[[129 138 130 126 122]
 [118 144 133 118 157]
 [132 112 127 135 116]
 [134 134 128 128 118]
 [133 134 129 128 118]]
->
[[118 144 133 118 157]
 [129 138 130 126 122]
 [133 134 129 128 118]
 [134 134 128 128 118]
 [132 112 127 135 116]]

[[135 119 127 123 146 133 122 122]
 [136 123 109 141 121 145 121 135]
 [121 133 142 117 105 106 143 130]
 [126 138 124 132 118 109 118 145]
 [134 106 115 124 144 142 148 122]
 [140 108 136 146 129 137 113 118]
 [125 134 134 139 144 124 142 148]
 [141 111 148 129 131 123 143 108]]
->
[[141 111 148 129 131 123 143 108]
 [121 133 142 117 105 106 143 130]
 [140 108 136 146 129 137 113 118]
 [125 134 134 139 144 124 142 148]
 [135 119 127 123 146 133 122 122]
 [126 138 124 132 118 109 118 145]
 [134 106 115 124 144 142 148 122]
 [136 123 109 141 121 145 121 135]]

[[119 143 133 137]
 [146 121 115 113]
 [125 105 127 143]]
->
[[119 143 133 137]
 [125 105 127 143]
 [146 121 115 113]]

[[131 132 133 137 141 132 120]
 [136 140 126 129 131 131 127]
 [139 139 125 132 137 133 126]
 [142 140 124 135 136 133 123]
 [130 135 131 124 127 128 132]
 [112 112 153 114 115 112 142]
 [119 118 146 117 119 116 140]
 [123 123 141 121 128 122 138]
 [123 127 138 106 115 118 153]]
->
[[112 112 153 114 115 112 142]
 [119 118 146 117 119 116 140]
 [123 123 141 121 128 122 138]
 [123 127 138 106 115 118 153]
 [131 132 133 137 141 132 120]
 [130 135 131 124 127 128 132]
 [136 140 126 129 131 131 127]
 [139 139 125 132 137 133 126]
 [142 140 124 135 136 133 123]]

[[143 104 115 105 101 157 107 130]
 [116 118 138 142  99 127 144 123]
 [104 139 100 125 140 133 157 123]
 [126 153 120 154 122 149 137 137]]
->
[[116 118 138 142  99 127 144 123]
 [126 153 120 154 122 149 137 137]
 [143 104 115 105 101 157 107 130]
 [104 139 100 125 140 133 157 123]]

[[135 140 128 116 135 121 120 117 137 135 127]
 [120 133 111 110 111 131 134 126 131 113 135]
 [118 127 133 121 112 126 134 122 141 119 120]
 [131 140 134 134 125 123 129 137 150 118 126]
 [123 128 110 117 108 140 137 122 142 143 116]]
->
[[131 140 134 134 125 123 129 137 150 118 126]
 [118 127 133 121 112 126 134 122 141 119 120]
 [135 140 128 116 135 121 120 117 137 135 127]
 [120 133 111 110 111 131 134 126 131 113 135]
 [123 128 110 117 108 140 137 122 142 143 116]]

[[153 141 115 127 115 121]
 [154 152 113 126 114 128]
 [138 133 100 129 110 111]
 [151 141 114 127 115 120]
 [139 137 103 126 113 122]]
->
[[153 141 115 127 115 121]
 [151 141 114 127 115 120]
 [154 152 113 126 114 128]
 [139 137 103 126 113 122]
 [138 133 100 129 110 111]]
---
[[112 155 120 129 131]
 [149 136 148 132 127]
 [106 130 141 126 130]
 [103 133 143 130 125]
 [133 154 137 122 135]
 [133 127 136 126 130]]
->
[[133 127 136 126 130]
 [106 130 141 126 130]
 [103 133 143 130 125]
 [149 136 148 132 127]
 [133 154 137 122 135]
 [112 155 120 129 131]]

[[118 118 118 120]
 [134 140 147 151]
 [147 147 143 137]
 [116 116 116 115]
 [113 113 115 115]
 [132 132 132 131]
 [106 106 109 115]]
->
[[106 106 109 115]
 [113 113 115 115]
 [116 116 116 115]
 [118 118 118 120]
 [132 132 132 131]
 [134 140 147 151]
 [147 147 143 137]]

[[141 137 100]
 [145 119 127]]
->
[[145 119 127]
 [141 137 100]]

[[120 118 134 114 108]
 [118 115 141 138 125]
 [117 131 113 137 125]
 [131 138 129 142 113]
 [114 110 128 120 128]
 [139 143 132 136 115]
 [107 113 139 119 130]
 [122 116 145 105 126]
 [104 135 108 131 134]
 [122 114 143 142 121]]
->
[[114 110 128 120 128]
 [107 113 139 119 130]
 [122 114 143 142 121]
 [118 115 141 138 125]
 [122 116 145 105 126]
 [120 118 134 114 108]
 [117 131 113 137 125]
 [104 135 108 131 134]
 [131 138 129 142 113]
 [139 143 132 136 115]]

[[135 143 118 129 125 125 140 135]
 [122 129 130 128 123 125 122 129]
 [129 124 132 122 123 120 126 136]
 [127 133 135 105 115 130 141 131]
 [140 119 123 136 122 135 120 126]]
->
[[140 119 123 136 122 135 120 126]
 [129 124 132 122 123 120 126 136]
 [122 129 130 128 123 125 122 129]
 [127 133 135 105 115 130 141 131]
 [135 143 118 129 125 125 140 135]]

[[136 107 125 130 134 135 134 105 133]
 [131 134 115 115 101 130 133 117 125]
 [118 117 116 154 124 132 122 132 121]
 [134 133 132 111 136 114 130 142 139]
 [125 129 127 138 107 133 134 139 119]]
->
[[136 107 125 130 134 135 134 105 133]
 [118 117 116 154 124 132 122 132 121]
 [125 129 127 138 107 133 134 139 119]
 [134 133 132 111 136 114 130 142 139]
 [131 134 115 115 101 130 133 117 125]]

[[129 139 116 145 129 133 130]
 [132 129 132 118 116 154 116]]
->
[[132 129 132 118 116 154 116]
 [129 139 116 145 129 133 130]]

[[131 110 126 110 116 116 125 136 136 131 121 135 127]
 [124 100 127 125 126 122 127 128 135 139 124 116 125]
 [125 128 133 112 148 118 141 114 117 128 153 120 127]
 [133 105 129 121 125 133 133 129 126 125 120 133 110]]
->
[[124 100 127 125 126 122 127 128 135 139 124 116 125]
 [133 105 129 121 125 133 133 129 126 125 120 133 110]
 [131 110 126 110 116 116 125 136 136 131 121 135 127]
 [125 128 133 112 148 118 141 114 117 128 153 120 127]]

[[133 136 121 119 151 124 119 126 147 121 136 129 130 135]
 [122 127 133 128 125 127 129 133 117 129 128 126 128 121]
 [125 128 122 139 133 135 137 139 137 139 127 121 142 110]]
->
[[122 127 133 128 125 127 129 133 117 129 128 126 128 121]
 [125 128 122 139 133 135 137 139 137 139 127 121 142 110]
 [133 136 121 119 151 124 119 126 147 121 136 129 130 135]]
